Which row each row swaps with, under one turn or mirror:
The rows were stretched afterwards, more along some directions than others.
Z513: 2.4 -3.1 -0.2 6.4 -4.6 -7.0 -5.9 -13.6 -15.6 9.5 8.5 -12.7 -3.2 4.7 8.7
 2.5 1.1
Z969: 1.4 9.6 28.7 24.3 7.4 14.8 14.3 -4.8 -9.1 0.3 -5.6 -14.0 -12.1 3.9 10.4
 -10.0 -6.0
Z966: 7.7 -0.3 9.1 1.5 -2.2 -11.5 17.1 -12.6 -16.6 -2.7 11.7 -9.1 -4.6 -1.6
 4.5 -6.0 0.3
Z952: -5.1 -8.2 10.0 6.4 -5.1 1.1 0.4 -12.1 -1.2 16.2 -3.5 -15.2 6.2 0.9 -9.6
 -3.0 33.2
Z538: 12.3 15.2 0.8 -8.9 4.6 -3.7 -1.6 1.2 -15.8 11.6 5.0 5.4 4.0 6.5 -0.7 0.3
 11.2
Z207: -13.8 -3.8 6.7 -5.2 -8.2 -13.9 -1.4 -6.2 -16.8 7.6 14.1 -20.3 3.9 1.5
 -0.4 0.2 2.6
Z280: 1.7 8.2 10.8 6.6 5.6 -9.3 15.5 1.3 -13.5 0.6 -7.2 -3.3 2.5 -7.4 -11.5
 -6.2 19.9
Z564: -12.8 9.4 -8.1 3.9 0.0 -4.0 -15.0 8.8 -18.1 -5.6 9.4 -11.0 -7.4 -12.5
 5.0 -13.0 -1.9
Z906: -13.9 12.5 20.0 19.3 11.1 -2.0 5.1 -23.0 -10.7 -4.8 -1.3 -17.7 3.1 5.4
 9.7 -21.4 -12.1
Z872: 13.1 -2.3 10.2 8.3 10.7 -9.1 8.8 0.8 -1.5 -1.6 7.7 -4.1 -10.6 -3.5 17.8
 -0.9 -18.5
Z798: -18.0 -12.8 13.4 4.0 -0.8 -1.6 -5.0 -21.9 -5.3 10.2 3.8 -19.0 17.9 -0.9
 19.3 -10.5 0.9
Z521: -15.6 3.4 18.1 -2.2 11.8 -6.0 -13.6 10.3 6.3 -14.6 10.0 -17.7 -1.6 -6.0
 27.3 -13.6 -19.5
Z885: -4.9 9.4 -2.6 1.3 -6.2 -10.2 -1.4 0.7 -29.1 0.2 3.2 -3.8 5.5 -7.0 18.3
 -6.0 0.6
Z900: 17.6 10.3 -1.5 7.7 7.2 -12.3 0.4 8.8 -5.2 2.0 -7.6 -4.8 1.8 1.6 -4.7
 -2.5 16.8
Z127: -1.5 6.8 16.3 2.0 12.3 -8.3 11.1 3.6 -2.9 0.2 -4.4 1.9 0.9 -3.2 0.5
 -16.2 12.1
Z296: -24.2 20.8 16.3 -3.1 3.2 -6.3 -4.3 7.1 -5.8 4.7 7.6 -13.4 -1.6 -8.6 2.8
 -10.1 -6.8
Z672: -10.4 -7.5 18.0 -9.8 3.0 -9.5 1.0 -6.2 3.3 -3.5 -3.4 -1.9 8.6 -12.4 -1.4
 -14.5 11.4
Z88: 10.0 7.9 -0.8 -6.6 4.3 -22.1 -4.5 7.4 -9.1 -5.0 9.9 1.8 -9.5 -5.7 9.0
 -11.4 -8.8
Z895: -9.7 -11.0 3.0 -8.5 -2.8 -8.5 -2.4 -17.8 -2.6 9.6 17.9 -7.9 8.9 -4.0
 -11.3 8.9 13.4
Z174: 0.2 13.6 4.1 23.9 3.2 -7.6 22.2 -11.7 -20.1 5.0 -20.1 -14.3 4.9 -1.9 1.1
 -18.6 10.9
Z508: -6.6 9.6 -3.5 7.6 3.9 -17.7 9.3 -4.8 -15.8 -3.2 14.0 -5.1 9.3 -5.2 -5.8
 -3.8 -5.1
Z523: -19.8 -3.3 -5.5 -4.0 -4.2 -5.9 -9.8 -11.5 -18.8 2.0 -2.3 -20.2 15.9 4.4
 -9.8 -6.0 17.6
Z185: -34.8 8.6 4.9 -6.1 -2.6 -12.5 -5.6 -8.4 -12.2 0.3 4.5 -22.1 14.5 -11.4
 20.6 -21.4 -17.0
Z251: 19.5 -3.3 1.3 25.2 5.9 0.1 6.7 -11.1 -7.4 0.0 -8.4 -14.0 -8.2 3.2 -6.8
 -0.6 10.2
Z380: 1.4 -12.9 13.4 -16.8 3.0 -6.3 -4.0 -18.7 -12.9 15.9 10.0 -12.1 12.4 -1.5
 -10.2 -4.8 10.1
Z297: 9.0 8.9 -6.2 -14.2 6.3 -10.9 -12.6 9.5 6.6 -15.1 9.4 -1.3 -7.0 0.9 18.8
 -2.9 -12.3
Z795: -3.3 9.9 1.3 -1.2 13.4 -11.5 -2.3 6.1 5.6 -0.6 11.8 -7.0 -3.5 -5.8 6.2
 -5.4 -18.5
Z238: 7.0 -21.4 25.1 -6.1 10.8 -0.4 2.9 -9.5 8.7 5.1 0.9 -7.8 1.0 2.5 13.9
 -1.2 0.3
Z643: -4.2 12.8 19.6 11.1 11.6 1.0 -3.9 -1.5 -3.1 7.6 -7.3 -12.8 -10.5 1.7
 10.8 -19.7 -6.2
Z227: -4.7 16.3 12.3 0.8 2.5 -4.4 1.8 8.1 -9.1 -3.4 7.7 -13.5 -10.7 5.2 27.6
 1.3 -13.5
Z978: -17.1 11.7 7.0 13.0 -7.3 -4.2 8.8 -5.7 -4.4 -7.2 0.6 -6.6 -0.2 -1.9 21.6
 -25.5 -11.0
Z806: -5.5 -12.4 27.7 0.1 3.7 1.7 16.5 -10.2 7.8 5.6 4.0 -11.3 9.9 5.5 5.4
 -2.9 11.5
Z655: -7.8 27.0 0.1 10.0 6.3 2.2 -11.7 18.8 -5.1 -11.1 -5.7 -15.6 -13.4 -4.2
 35.0 -6.9 -23.6
Z782: -9.0 4.0 12.6 6.3 10.1 -2.7 16.7 -23.4 -24.1 5.2 -2.3 -9.0 12.1 -2.4
 -1.2 -13.2 2.2
Z647: -19.4 -21.8 12.8 -15.2 -7.4 -2.4 -14.5 -4.8 6.6 17.1 12.2 -8.5 14.7 -1.9
 -5.9 -5.1 27.4
Z414: 3.5 -15.1 14.3 8.1 1.1 6.3 1.3 -5.7 2.6 5.9 -1.0 -9.5 8.0 3.1 4.4 9.4
 12.8
Z231: -15.0 -3.2 21.9 19.2 -2.0 0.6 18.8 -14.1 -20.0 5.3 0.1 -19.1 -4.9 1.6
 17.5 -18.1 -6.7
Z206: -1.8 10.9 -2.9 -1.7 2.7 -10.7 -1.2 -3.9 -21.4 2.2 -5.2 -2.9 13.7 -8.0
 -9.9 -0.4 26.4
Z435: -7.5 -4.8 5.2 6.0 -3.6 -6.2 -0.1 -17.0 -16.8 -5.4 3.4 -9.2 -0.2 1.3 2.1
 6.1 9.6
Z218: -24.7 11.3 -0.5 -0.1 3.7 -10.8 -21.4 2.3 -7.7 1.5 14.2 -13.6 5.0 -11.8
 -1.1 -11.9 -0.9
Z120: 2.0 0.4 14.8 17.5 11.6 -1.2 18.8 -1.5 -4.1 -11.8 -3.7 -3.7 3.5 -5.1 10.9
 -19.2 0.8
Z986: 0.7 -11.4 14.7 -11.1 -2.2 -11.7 19.9 -5.7 3.0 13.9 13.2 -0.6 9.6 -2.1
 -20.3 -2.3 15.6
Z633: 14.0 -16.1 20.2 1.7 5.9 5.7 1.0 -1.0 18.4 4.8 7.4 -3.7 -2.2 -1.5 9.4
 -6.1 7.5
Z39: -7.7 2.2 -0.9 11.1 8.7 -13.7 -1.4 -16.9 -20.2 -0.3 1.2 -5.3 4.4 -7.0 0.4
 -17.2 1.7
Z772: 1.1 -6.0 21.2 15.4 6.8 -5.8 26.0 -7.1 -9.0 4.5 -6.9 -17.8 4.0 -1.8 9.9
 -20.2 5.8
Z29: -9.1 -4.8 -3.6 1.6 5.8 -11.4 -13.6 -5.9 -9.7 6.7 9.7 -10.7 7.9 -12.9
 -11.6 -8.9 8.2
Z700: -18.2 5.1 8.3 1.3 -6.5 -2.8 -8.6 -0.2 1.0 1.2 1.8 -0.9 -1.9 3.2 4.2 0.0
 -5.4
Z222: -8.1 4.1 -7.0 5.8 4.7 -1.2 -13.5 -15.5 -25.5 9.1 -5.7 -19.0 16.7 -9.1
 -6.3 -4.1 17.5

Z906 swaps with -> Z538
Z39 swaps with -> Z127
Z218 swaps with -> Z206
Z952 swaps with -> Z895
Z900 swaps with -> Z508
Z231 swaps with -> Z238
Z986 swaps with -> Z251
Z207 swaps with -> Z414

